In the rows, 128 means zero.
These are runs of 6 systems, one row a step. Runs of the same system follow the same rule from any start.
seq 1, Z_293, 11 rows:
[[135 122 128  97 148 105 115 130 118 133 124 116 145 121 137 191 126 149]
 [113 153 110 146 130 105  83 133 153 112 114 111 163 123 121 108 129 144]
 [158 127 108 116  99 158 129 151 125 142 101 143 127 138 154  88 129 141]
 [117 106 103  94 133 123 172 162 133 113 120 113 118 118 138 146 137  98]
 [140 134 111 133 142 123 104 122 119  81 140 119 112  98  90 150 162 119]
 [148 123 133 165 136 189 106 148 135 154 132 131 142 118 121 144 132 165]
 [131  92 112 131  93 130 176 113 170 149 124 113 159 124 145 137 136 151]
 [134 133 117 118 131 116 142  79 117  69 132  98 141 126 170 120 148 113]
 [121 140 163 172 147 171 135 144 112 101 132 132 115 129 119  79 135 102]
 [143  95 147 134 102 150 184 117 118 173 140 163  98 116 105 146 127 129]
 [103 127 140 117 145  96 140  75 123 120 163 126 137 124 138 198 122 136]]
seq 2, Z_684:
[[113  97 145  79  81 142 109 123 156  98 137 147 106 105 214 159  85 167]
 [111 103 118 112 159 117  73 146 131 156 101  68 177 199 151  89 138  86]
 [207 150 106 139 122 133 111 161  97 121 101 154 104  87  81  49 136 138]
 [148  85 145 116 151 142 198 147 107 100 128  97 117  53 167 206 131 132]
 [ 96 133  91 135  88  69  87 160 175 137 124 106 136 176 129 193 180 110]
 [130 145 116 146 120 205  48 110 154 127  98 150 168  99  87  98 120 188]
 [141  69  92 132 148 148 217 116 164 102 166  81 148  92 151  77 113 126]
 [143 152 167 151  56  81 167 120 129  81  94 108 128 168 179 131 203  94]
 [113 209 135 175 188 167  97 121  92 128 100 138 176 128  56 162 147 149]
 [100 110  74 128 124 163 186  99 167 112 212 174  75  87  83 139 103 134]
 [104  86 195 118  57 126 150  52 146 141 143 127 133 194 218 158 141 120]]
seq 3, Z_995, 11 rows:
[[143 153 113 129 117 130 118 149 138  64 126 126 113 131 112 112 159 126]
 [142 131 118 137 127 150 147 112 113 116 135 131 122  79 135 188 143 145]
 [ 99 105 143 151 124 121 145 118 174 124 170 119 138 140 126 161 127 141]
 [133 112 157 138  91 129 122  65 132 139 126 136 139 146 129 110 141 130]
 [125 175 137 167 143 133 144 118 103 131 123 125 155 148 155  91 119 122]
 [116 158 117 117 130 136 164 127 114  80 140 153  95 126 118  97 126  98]
 [125 132 106 102 139 125 155 113  94 134 159 141 101 134 141 184 137 111]
 [109 108 154 103 174 122 109 115 128 144 161 140 128 153  96 152 100 138]
 [131  94 150 121 130 108 131  97 118 181 117 131 131 124 111  92 103 108]
 [131 144 135 110 128 101 133 170 112 150  88 126 137 168 151  80 113 105]
 [134 154  89  82 142 136  88 166  97 107  89 143 118 114 117 107 124 116]]
seq 4, Z_134, 11 rows:
[[130 152 164 121 123 132  75 120 113  79 101 120 137 137 171 117 133 137]
 [108 123  95 120 166 134 146 181 138 136  95 112 153 106  89 121 116 114]
 [178 111 128 115  73 143 153 146 127 130 128 149  89 126 164 108 141 136]
 [ 92 127 127 124 131 139 111 128 137 105 111  93 155 124 173 195 147 126]
 [160 103 101 121 121 101 105 141 159 146 109 113 153 118  76 111 149 147]
 [141 120 152 169 103 188 155 125 142 107 131 136 122  99 160 101 123 154]
 [ 91 131 109 147 112 106 170 108 141 144 124  93 158 152 161 145 150  96]
 [184 151 102 131 126 101 100 108 114  98 129 123 131 118  83 123 179 138]
 [122 110 127 168 157 174 157 128 132 125 175 130 107  83 107 151 119 132]
 [116 109 156 141  93 100 156  80 137 176 157 138 123 176 147 145 134 115]
 [129 175 148 131 159 100  85  73 104  89 128 121 161 138 109 122 130 143]]
seq 5, Z_437:
[[115 107 120  99  85 157 151 147 132 118 146 162  69 145 133 166 153 102]
 [121 135 138 124 140 108  95  97 119 185 116 134 162 146 103 187 126 153]
 [138 118 161 118 155 132  84 142 152  74 130 121 144 102 125  85  89 171]
 [123  94 158 145  96 132 197 107 126 136 122 113 118 122 195  92 122  91]
 [136 188  82 145 110 100 122 168 117 141 102 128 147 178 144 127 168 118]
 [145 126  77  58 155 158 104 125 107  99 102 134 131  77  78 144 135 128]
 [132  61 161 149 126 108 129 151 135 160 176 130  75  88 129 173 114 123]
 [ 99 125 187 143  73 150 106 120 178 136 103 136 166 195 142 141 149 154]
 [147 162 112 137 170 102 129  86 112 100  88  84 203  89 134  79 111 149]
 [136 114  97 144 129 134 152 178 122  72 156 120  62  93 150  83 139  75]
 [113 121  98 130  80 161 154 112 122 201 124 154 110 178 117 188 183  94]]
seq 6, Z_437, 11 rows:
[[152 148 108 202 177 161 127 108 126 177 148  98 193 143  97 145 147 169]
 [127 122 114 113 144 131 162 124 177  24 183 133 117 128  71  79 125 140]
 [115 141 174 171 128 127 192  51  72 150 173 150  83 140 133 154 148  72]
 [ 92 211 113 156 168 161  93 168 132 145 159 178 145 194  91 121  98 158]
 [147 114 111  45 162 138 154  41 111 107 169 160 123 125 115  82  68 155]
 [134 126 199 132 172  62 149 168  85 136 189 131  74 184 185 129  88  93]
 [ 92 183 151  70 104 158 124 150 106 169  48 196 143 207 116  84  98 114]
 [203 144  81  60 166  77 139 136  79 155 110 137 144  63 176 115  50 190]
 [101  71 158  51 104  78 109 207 131  88 117 125  58 136 211 143 103  72]
 [135 115 161 107  80 123  77 134  94 246   5 122 161 149 152 146 149 102]
 [192 110  81  95 133 121  87 226 165 107  51  85 189  52 143 119 112 219]]
seq 7, Z_321, 11 rows:
[[129 126 143 148 105 145 118 145 115 144 143 162  86 114 172 103  98 126]
 [111 100 122  96 115 153 135 134 156 156 108 116 162 170 143 160 139 130]
 [172 144 111 119 160  92 131 105 108  95 125 103 154 114  99  82 138 132]
 [105 122 168 149 131 129 113 163 117 108 129 136  80  91 139 151 119 100]
 [110 129 102 131  86 132 157 120 148 200 119 151 138 154 131 151 129 134]
 [175 138 114  90 154 135 121 112 129  78 120 118 172 127 128 103 122 181]
 [ 96 113 129 143 144  89  95 146 131  82 144 101  93  93 137 136 133  78]
 [130 115 145 166  74 149 147 144 135 204 102 153 123 145 134 113 134 119]
 [145 140 114  86 144 172 161 119 136 100 102 123 183 130 106 150 140 176]
 [135 144  98 139 149  62  97 116 116  63 172 112  92  94 123 126 135 112]
 [109  99 168 170  74 158  97 138 140 189 121 153  96 128 164 128 120 114]]
seq 8, Z_995 (11 x 18):
[[139 148  92 157 103 184 131 108 123 130 135 148 115 107 130 123 150 138]
 [144 122 116 134 142 137 182 125 143  90 168 108 143 140 150 137 135 147]
 [110 119 158 129 128 107 131  71 124  95 143 125 126 135 102 154 157 103]
 [118 156 163 172 130 121 139  99 108 168 149 156 124 140 121 143 113 138]
 [ 99 142 134 115 121 152 165 108 137 126 132 161 129 153 134  77  84 127]
 [127 139  92  96 136 102 127 102  88 122 143 125 104 151 164 109 129  83]
 [140 136 149 112 190 141 113 157  80 128 153 139  98 147 106 146 119 110]
 [126 103 117  88 148 117 159 137 122 170 124 151 121 105  75 140  97 123]
 [128 102 139  79 122  61 117 146 132 155 107 118 133 151 165 125  96 124]
 [125 124 139 109 141 142  38 164 110 144  77 125 135 137 122 104 122 109]
 [170 121  77 131 137 145 125 202 123 152  98 129 122  81 113  97 121 141]]
seq 9, Z_684, 11 rows:
[[149 111  97 119 108 179 142 141 133 134 112 113 137 152 127 145 186 120]
 [165 124 120 136 118 118 119  82 134 110 126 116 154 111  82 149 174 155]
 [ 96 116 158 179 127 129 139 115 174  92 157 110 134  95 118 135 124 139]
 [ 86 145 134 160  88 150 179 128 163 139 114 135 150 160 152 109 127 122]
 [145 187 114 108 135 139 155  86 104  98 118 146 160 163 129 102 131 146]
 [115 141 142 134 171 135 137  85  96  79 174 135  91 127 106 130 133  91]
 [103 117 172 165 107 143 150 114 118 180 170 165  83 159 120 162 138 102]
 [126 135 166  94 126 103 138 103 125 175 116 171 150 163 106 136  79 168]
 [100 141 143  97 165  65 102 103 111  98 151 137 116 115 147  88  52 115]
 [114 125 149 126 140 140 115 186  87 148 130 140  73 150 186  94 100  78]
 [186 121 113  71 138 125 131 169  67 191  82 147 117 140 112 147 131 129]]
seq 10, Z_321:
[[116  90 146  72 158 126  68 129 145 102 105  95 163 156 130 121 124 129]
 [133 117 121 145 156  84 160 135 102 134 116  98 118 102 122  75 122  69]
 [137 149 175 129 100 138 151 190 110 139  80 163 117 130 135 155 129 137]
 [110 163  52  98 129 118 121 111 133 140 106 140 159 103 103 162 120 149]
 [168 112 107 120 139  96  92 159 140 101 158 118 113  94 146  95  97 167]
 [ 98  65 143 130  74 127 129 139 163 139  94 100 123 105 165 145 142  99]
 [149 152 110 171 116 126 179 132 151 139  99 108 191 140 117  96 156 152]
 [133 138 126 127 132 160 122 149 144  49 132 144 111  88  77 136 150 144]
 [117 115  79 170  93 135 132 129 136 157 176 137  78 102 149 169 148 111]
 [169  97 159 139  95 169 116  96 158 151 139 128 164 169 140 139 150 189]
 [108 110 138 131 172 131 150  61 139  64 156  87 155 117 110 124 142 112]]
seq 11, Z_134, 11 rows:
[[125 112  97  72 155 106 122 109 136 112 102 103 167 116  91 143 136 126]
 [165  86 153 151 122 131 108 160 135 121 133 125  90  90 122  87 135 123]
 [ 86 146 156 163 107 176 158 138 137 162 112 141 147 157 169 164 132 128]
 [165 146  84  87 126  57 143 101 124 115 110 112 171 130 133 123 136 151]
 [127 110 128 143 130 149 101 141 142  64 142 120  91  73  99 113 146 113]
 [105 103 124 170 115 178 143 140 130 214 136 133 124 148 144 147 143 109]
 [175 153 142 102 127  94 151  89 122 107 133 120 173 182 149 139 145 179]
 [106 118 134 133 150  99 127 104 132  66 121 113 124  49  81 116 124 104]
 [111 122 122 194 104 151 116 158 131 196 157 153  82 140 127 104 128  95]
 [139 173 129  98 136 162 153  89 106 126 140 147 165 203 164 160 129 166]
 [138  95 130  73 177  47 134  97 117  70 132  97 132  76  93 121 117 107]]
seq 12, Z_293:
[[ 83 155 129 164  49  99 122 115 186 119 126 158 123 150 165  54 102 126]
 [122 100 146  51 114 155 125 118  84 146 110 159  77 185 162 106 125  67]
 [113 107 156 105 206  54 132 175 115 100 160 110  99 133  66 139 110  80]
 [167 159 156 147 119  87  62 133  96 151  95 158 118  73  82 163 127 170]
 [101 160  82 124 115 145 101 168 150 201 108 143 172 167 164 167  95 179]
 [118 105  77  50  90  88 107 132 190  71 110 104 151 145 144  82 125 136]
 [160 118  99 106 157 132  71 178  75  84 100  90  96 101 171  90 154  74]
 [153 127 117 160 128 157 164 229 130 142 107 131 111 121  62 154 180 112]
 [170 110  61  85 130 166 152 101 136 132 130 140 149  69  78 199 145 192]
 [108 121  97 171 136 156  96 122 180  77 170  70 172  91 195 164 135 174]
 [140  95 134 182  60 200 125 109 163 127  90  97 154 149 152  57 192 102]]

Which system made each of these runs?
seq 13:
[[ 85 148 127 171  98 117 113 104 164  99 127 118 142 114 139 118 137 121]
 [119 117 116 158 114 188 138 151 165 128 147 139 122 150 113  85 133 128]]

Z_321
seq 14 (2 x 18):
[[111 147 104 112 135 150 158  96 105  94 117 136 122 105 129 112 128 103]
 [119 122 139 158 140 150 127 144 127 110 176 143  86 124 121 134 125 117]]

Z_293
seq 15 (2 x 18):
[[139 131  92 110 110 130 140 179 132 192  67 111 181 146 171 132 121 147]
 [176 146  68  67 145 105  89 134 124  57 107 114 144  99 105  99 145 156]]

Z_684
seq 16 (2 x 18):
[[ 91 132 122 128 106 145 146 153 176 128  99 125 158 147 125 106 125 122]
 [174 138  92 116 105 126 135 125 106 124  88 119 140 108 161  95 146 123]]

Z_134
seq 17:
[[154 104 138 139 116 111  79 120 142 102 111  60 168 178 183  89 181 113]
 [156 119 112 142 160 163 157 168 108 116  69  87 155 103  72  87 176  87]]

Z_437
seq 18 (2 x 18):
[[137 101 100  94 185 149 164 207 161 154 142 120 159 170  69 123 109 154]
 [169  95 100  96  95  63 115 107 145  80 107  99 128  24 144 149 129 169]]

Z_293
seq 19, 2 rows:
[[131 118 105 133  90 126  57 133 130 206 137 161 103 129 151 165 120 154]
 [112 107 127  76 126 101 109 151 170 127 106  97 176 203 145 151 139 134]]

Z_293
seq 20 (2 x 18):
[[231 113 129 119 139 107 136 159  97 114 106 100 140 103 107 117 168 158]
 [111 107 130 139 133  99 133 159 139  87 110  94 119  45 106 194 157 113]]

Z_684
seq 21 (2 x 18):
[[124 175 114 128 143 108 159  80 120 112 147 153 144 142  96 113 119 137]
 [113 133 163 125 130 148 110 123 122 109 145 158 102 109 160 111  76 146]]

Z_293
seq 22 (2 x 18):
[[ 93 146  81 123  88 153 117 142 129 132 129 139 100 166 178 149 156  93]
 [175 120 127 106 142 183  86 100 107 153 123 137 148 159  84 127 160 158]]

Z_684
seq 23:
[[126 131 121  72 127 146  99 120  98 113 130 123 119 168 231 159 122 124]
 [119 121 131 125 178  84  56 121 114 161 112  90 167 174 102  92 130  90]]

Z_321
seq 24, 2 rows:
[[123  90 131  94 116 143 186  78 122 166 205 183  70 142 130 166  99 131]
 [ 73  98 214 132 159  74  86  73 139  92 160 103 131 135 132 189 114 111]]

Z_293
seq 25, 2 rows:
[[160  96 111  90 102 104 120 137 132 174 122 142 118 128 112 174 136 149]
 [129 103 182 104 135 100  90 138 142 103 105 112 146 116 135 171 126 155]]

Z_437
seq 26 (2 x 18):
[[ 92 135 171 118 124 142 117 104 110 145  88 110 164 195 186 120 138  93]
 [170 155  80 121 170 109 112 174 108 145  87 122 162 108  95  53 105 137]]

Z_437
seq 27, 2 rows:
[[175 174  95 131 118 129  98 131 121 166 169 175 117 176 152  93  96 191]
 [112 103 128  76 185 182 154 108 105  81 104 102 149  95 149  79  97  96]]

Z_995
seq 28, 2 rows:
[[147  92 162  84  67 123 141 142 177 108  62 129 161 138 111 102 153 147]
 [153 140 137 157 125  82 156 121 101 110  83  89 154  57 165 161 146 130]]

Z_437
seq 29, 2 rows:
[[145 154 116 152 107 161 140 149  99 127 134 155  85 123 165 102 131 111]
 [149 107 143  89 142 154 154 130 104 142 113 128 134 147 117 179 145 134]]

Z_684
seq 30:
[[142 117 124 159 142 102 128  81 133 107 171  93 145 123 161 110 133 130]
 [119 127 180 160 114 145 146 158 142 113 116 138 116 156 104 103 148 104]]

Z_684
seq 31, 2 rows:
[[159 128 162 132  71 161 202  93 118 100  89 144 126 110 163  66 141 129]
 [113 183  64 157 139  86 160 163 110 135 131 106 137 127 173 168 143 109]]

Z_437
seq 32 (2 x 18):
[[ 96 123 162 133 134 133 164  64 134 123 152 144 132 118 105 164 113 134]
 [112 157 135 133 125 116 151  98 124  99 177 148 116 171 170 105 104 123]]

Z_321
